In the rows, 128 means zero.
The rows of R fall into 4 groups, which share some directions, and each row is roughly a mix of its group's hidden directions, except some rows that fit no group.
R, 105 rows:
[[103  84 127 154 101 119 152 156 143 151]
 [123 101 146 128 109 102 159 144  75 124]
 [131 162 139 102  82 105 117 126 122 165]
 [139 122  70 130 125  88 155 129 142 135]
 [153  98 115 128 127 105 161 120 180 133]
 [136  98 141 127 114 121 123 144 173 177]
 [130 101 108 155 146 150 161 131 113  82]
 [128 107  90  91  98 158 119 145 154 133]
 [147 177 151 129 160 149 146  97 132 136]
 [107  80 101 108 114 124 112 157 147 152]
 [ 85 164 152 104 162 146 142 130 129 118]
 [140 132  85 132 115  81  89 128 139 134]
 [127  91  91  89 117 127 105 149 146 147]
 [136  99 157 176 145 132 136 140  95 106]
 [164 145 134  78 134 109 116  95 111 120]
 [131 150  94  95 135 162 147 102 161 137]
 [134 116 111 140  84 112  74 134 142 138]
 [172 109 111 102 130 103 134 111 170 139]
 [127 124 108 170 109 121 122 180 116 103]
 [133 173 150 102  89 108 132 122 119 158]
 [110 159  76 132 100 110 137 153 145 127]
 [137 102 140 181  93 108 112 149 133 135]
 [128 106 163 132  91 115 136 139  76 130]
 [131 100 151 141  79 108 122 143  89 134]
 [153 118 120 103 160 158 158 113 143  90]
 [135 123 112 123  84 102  73 129 121 138]
 [118 117 128 160 170 134  87 129  94 113]
 [112 113 129 168 168 133  95 131  96 111]
 [104 135 162  98 177 137 123 125 149 149]
 [ 82 135 139 172 104 129 125 156 115 147]
 [138 102 157 105 164 125 109 114 154 166]
 [135 155 142 161 152  92 139 114 101  94]
 [137 121 179 154 104 132 153 131  91 135]
 [134 160 138  94  84 105 115 122 119 160]
 [132 110  97 151 101  99  86 142 153 133]
 [ 82  94 102 142 129 107 132 152 106 107]
 [147  88 109 140 132 108 149 127 180 135]
 [119 138 150 110 142 190 154 114 142 128]
 [105 135 112 115  83 141  92 153 121 159]
 [117  86  89  99 122 112 101 151 139 144]
 [125 143 120 145 163 157 111 124 184 124]
 [100 172  95  96 113 125 126 147 154 131]
 [114 113 128 160 173 161 134 134 115  92]
 [107 130 108 116  90 140  83 152 118 156]
 [ 92 151 155 179 129 132 135 146 106 136]
 [108 162 104 143  97 135 146 147 105  89]
 [120 140 117 159 104 136 129 169 101  86]
 [130 116 152 170 129  88  94 151 112 119]
 [146 124 145 113 105 158 123 124 165 176]
 [124 152 100  87 162 148 155 107 143 126]
 [100  84  90 107 109 128 112 153 130 144]
 [146  95 176 118 162 139 117 102 126 143]
 [157 110 102 146  99 110 150  83 118 140]
 [104 126 133 159 158 140  93 133  84 110]
 [115  88 101  99 110 133 104 148 147 160]
 [106 102 124 176 147 147 158 146 149 113]
 [131 102 158 176 151 131 136 145  99 108]
 [122 158 150 130 108  90  99 121  95 157]
 [139 139 102 144 116 120  74 123 170 137]
 [ 98 142 144 179 119 116 109 150 113 157]
 [128 115  93 165 124  99 124 172 147 142]
 [125 110 183 131 167 150 113 143 114 116]
 [ 97  79 105 135 102 125 145 160 133 139]
 [138  98 140 134 163 108 139  97 147 170]
 [121 119 167 134 146 140 181 136  97 119]
 [134 104 180 128 169 141 131 101 116 135]
 [117 102  88  83 115 150 102 141 133 139]
 [ 98  77  99 128 110 114 129 160 134 140]
 [152 176 146 119 123 167 128  93 117 127]
 [100  79  97 130 106 123 145 161 131 130]
 [143 178 140 120 148 141 110  93 102 109]
 [112 115 113 173 157  97 151 148 143 150]
 [108 148 131 131 106 123  76 140  94 155]
 [162  98 126 149 115 116 147  78 110 137]
 [101  84 113 125  94 146 135 152 143 158]
 [157 111 115  95 143 145 164 113 158 100]
 [ 99  89 105 139 140  85 123 157 123 116]
 [157 175 156 132 159 118 117 100 122 113]
 [122  90 101  91 118 136 105 150 153 154]
 [120 102  82 128 104 107  92 144 153 128]
 [146 173 134 131 152 127 130 102  99  88]
 [116 151 126 101  77 123 101 138 115 162]
 [118 112 150 144 160 130 102 184 138 127]
 [134 110  85 153 115  83 109 145 149 131]
 [122 136 147  82 152 135 129  87 148 156]
 [ 94 146 156 161 123 142 175 139 119 116]
 [104 102  82 125 116 126  92 109 147 151]
 [122 150 103  81 161 150 154 108 137 124]
 [126  95 126 111 105 145 120 146 166 174]
 [ 95  90 160 119 130 143 113 158 103 105]
 [132 164 103 107 162 151 124 103 166 130]
 [112  84 100 131  98 106  99 157 134 122]
 [ 93  84  94 112 106 137 116 152 128 145]
 [132 115 157 163 115  89  99 147  98 124]
 [115  77 108 124 108 115 132 160 152 153]
 [108  90 111 157 126 143 161 147 164 118]
 [117 113 143 182 159  94 115 122 110 125]
 [165  83 141 167 126 120 133 109 105 128]
 [ 93 117 134 174 118 118 165 139 105 108]
 [108  80  98 106 114 127 114 157 146 149]
 [115 127 172 143 143 123  76 143 110 111]
 [108 129 117 154 149  90 136 132  94  86]
 [124 144  92 156  90 123 136 158 111  97]
 [156 123 114  80 106 127 156 117 165 130]
 [124 142 150  93 141 155 173 112  97 127]]
Which two rows in each list fit none of the groups? Every other row fits one group, some only roughly. Give them in the order they come.
- J152: [132 150 143 121 147 174 176 109 143 133]
- J151: [125 155 159 154 111 164 158 100 106 132]
- J489: [159 121 123 146  88 136 137  95  95 101]
- J674: [125 140 149 131 159  79 109 143  92 109]
- J310: [117 136 158 183 144  96 153 128 128 137]
- J442: [140 154 125 121 171 102 112 119 103  87]
- J216: [112 123 139 169 134 149 173 150 159 122]
- J659: [ 99 131 116 102 104 175 129 150 129 162]
- J557: [143 106 147 116 115 112 154 116  71 109]
- J356: [133 102 172 122 169 136  99 141 147 146]
 | J659; J557
- J748: [119  93 117 149 142  74 139 155 132 114]
- J105: [ 88 148 119 178 123 112 142 144 101 134]
- J623: [125 109 120 135 111  80  83 152 108 123]
- J370: [143 102  91  84 120 133  85 124 131 128]
- J493: [100 170 149 106 143 149 150  99 114 104]
- J802: [129 127 165 117 113 179 166 118 113 128]
- J357: [134 116 180  94 155 153 113 106 123 124]
- J514: [104 177 102  91 102 137 138 116 133 119]
- J915: [163 156 153 147 159  86 130 115 131 113]
- J163: [173  87 110 144  99 109 144 123 141 142]
- J376: [110 115 100 115 161  92 113 148 119  88]
- J966: [158 116  91 120  78 118 102 146 133 125]
- J804: [143 105 148 175  96  97 139 143 109 136]
 | J105; J163
- J187: [100 166 161 150 103 116 132 145 106 155]
- J455: [116 129 138 149 137 156 187 137 150 107]
- J137: [114  94 105 162 157 164 125 150 144 113]
- J808: [165 154 162 124 149 115 104 115 158 154]
- J929: [112 147 175 113 161 159 104 127 113 114]
- J775: [128 160 102 113  94 125 155 139 116  83]
- J41: [143  98 152 106  94 147 139 132 153 168]
- J261: [141 139 144 165 161  82 139 133 123 100]
- J100: [112 154 107 102 133 159 110 108  89  99]
- J474: [125 127 150 166 166  82 133 130 130 103]
 | J775; J41
- J316: [166 158 154 148 157  90 133 115 134 115]
- J467: [147 108 160 111 102 125 141 130 165 171]
- J486: [142 147 100 108 177 127 118  95 149 109]
- J861: [117  97 134 135 123  86  95 161 101 111]
- J513: [119 135 133 131 146 175 174 135 144  97]
- J311: [ 86 174 119  99 149 128 147 126 147 140]
- J238: [150  85 164 132 163 127 108 129 135 157]
- J46: [111 171  95 117  92 131 153 112 117 108]
- J53: [ 89 153 159 164 128 147 138 145  98 122]
- J389: [135 126 121 145 154  71 133 132 110  91]
- J129: [162 123  95 121  79 125  96 143 136 125]
- J580: [126 130 188 127 110 137 122 125  83 128]
 | J467; J486
- J319: [123 125 174  90 166 149 113 112 136 139]
- J365: [160  80 158 146 159 123 117 126 134 149]
- J413: [139 109 151  95 104 160 123 117 148 172]
- J639: [117 114 148 127 174 117 110 160 156 159]
- J119: [146 174  95 107 156 121 130  97 144 138]
- J159: [137  95 130 153  96 125 110 150 176 143]
- J242: [118 132  86 102 154 104  88 136 150 119]
- J145: [151  94 175 146 142 143 114 121  97 113]
- J545: [125 131 146  97 124 181 170 114 122 131]
- J864: [ 89 153 152 148 170 134 160 135 121 120]
- J660: [119  94 144 142  93 135 145 147 158 169]
 | J413; J159
- J509: [166 147 138  80 108 102 128 105 126 144]
- J980: [160 141 159 119 127 137 112 116 166 172]
- J909: [101 172 106  80 112 129 129 114 143 133]
- J983: [116 142  76 143 115  97 137 148 156 148]
- J886: [147 123 128 124  94  77 133 124 160 158]
- J194: [117  69 106 113 120 140 109 141 143 157]
- J715: [ 96 111 105 101  95 173 116 131 120 144]
- J638: [ 89 105 118 167 143 144 101 148 102 114]
- J497: [127 131  70 131 149 121 142 125 172 133]
- J784: [106 145 104  68 104 130 129 116 133 149]
 | J194; J784
- J291: [ 92 133 142  70 146 117 141 136 134 150]
- J410: [157  99 100 136 109 105  99 151 154 154]
- J731: [123 110 136  80 102 163 120 131 141 164]
- J431: [127 120 143 156 114 101  66 142 121 122]
- J735: [118 116 131 154 153  76 149 151 127  99]
- J329: [113 171  93 119  87 128 148 114 120 108]
- J224: [128 134 108  95 109 136  70 132 107 147]
- J721: [102 173 131  90 115 155 121 139 121  99]
- J837: [135 130  90 168  89 113 146 138 107 107]
- J417: [139 121 163 162 120  97 154 135  86 130]
- J961: [ 90 181 118 103 121 142 148 127 125 106]
 | J291; J731
- J244: [100 107 131 183 119 107 148 147 147 142]
- J944: [134 107 113 105 169 152 175 113 130 116]
- J52: [129 104 120 155 113  76 144 154  98 127]
- J568: [127 136  86 171  99 105 152 137 112 116]
- J484: [154 123 128  89 145 166 163  99 126 119]
- J750: [137 105 136 171 165 108 159 120 152 114]
- J102: [ 91 132 116 145 102 149  88 154 102 140]
- J616: [102 107 133 189 134 119 151 145 144 132]
- J264: [ 98  90  88 122 125  98 103 147 112 124]
- J937: [140 105  93 179 117  96 144 142 128 135]
 | J944; J484
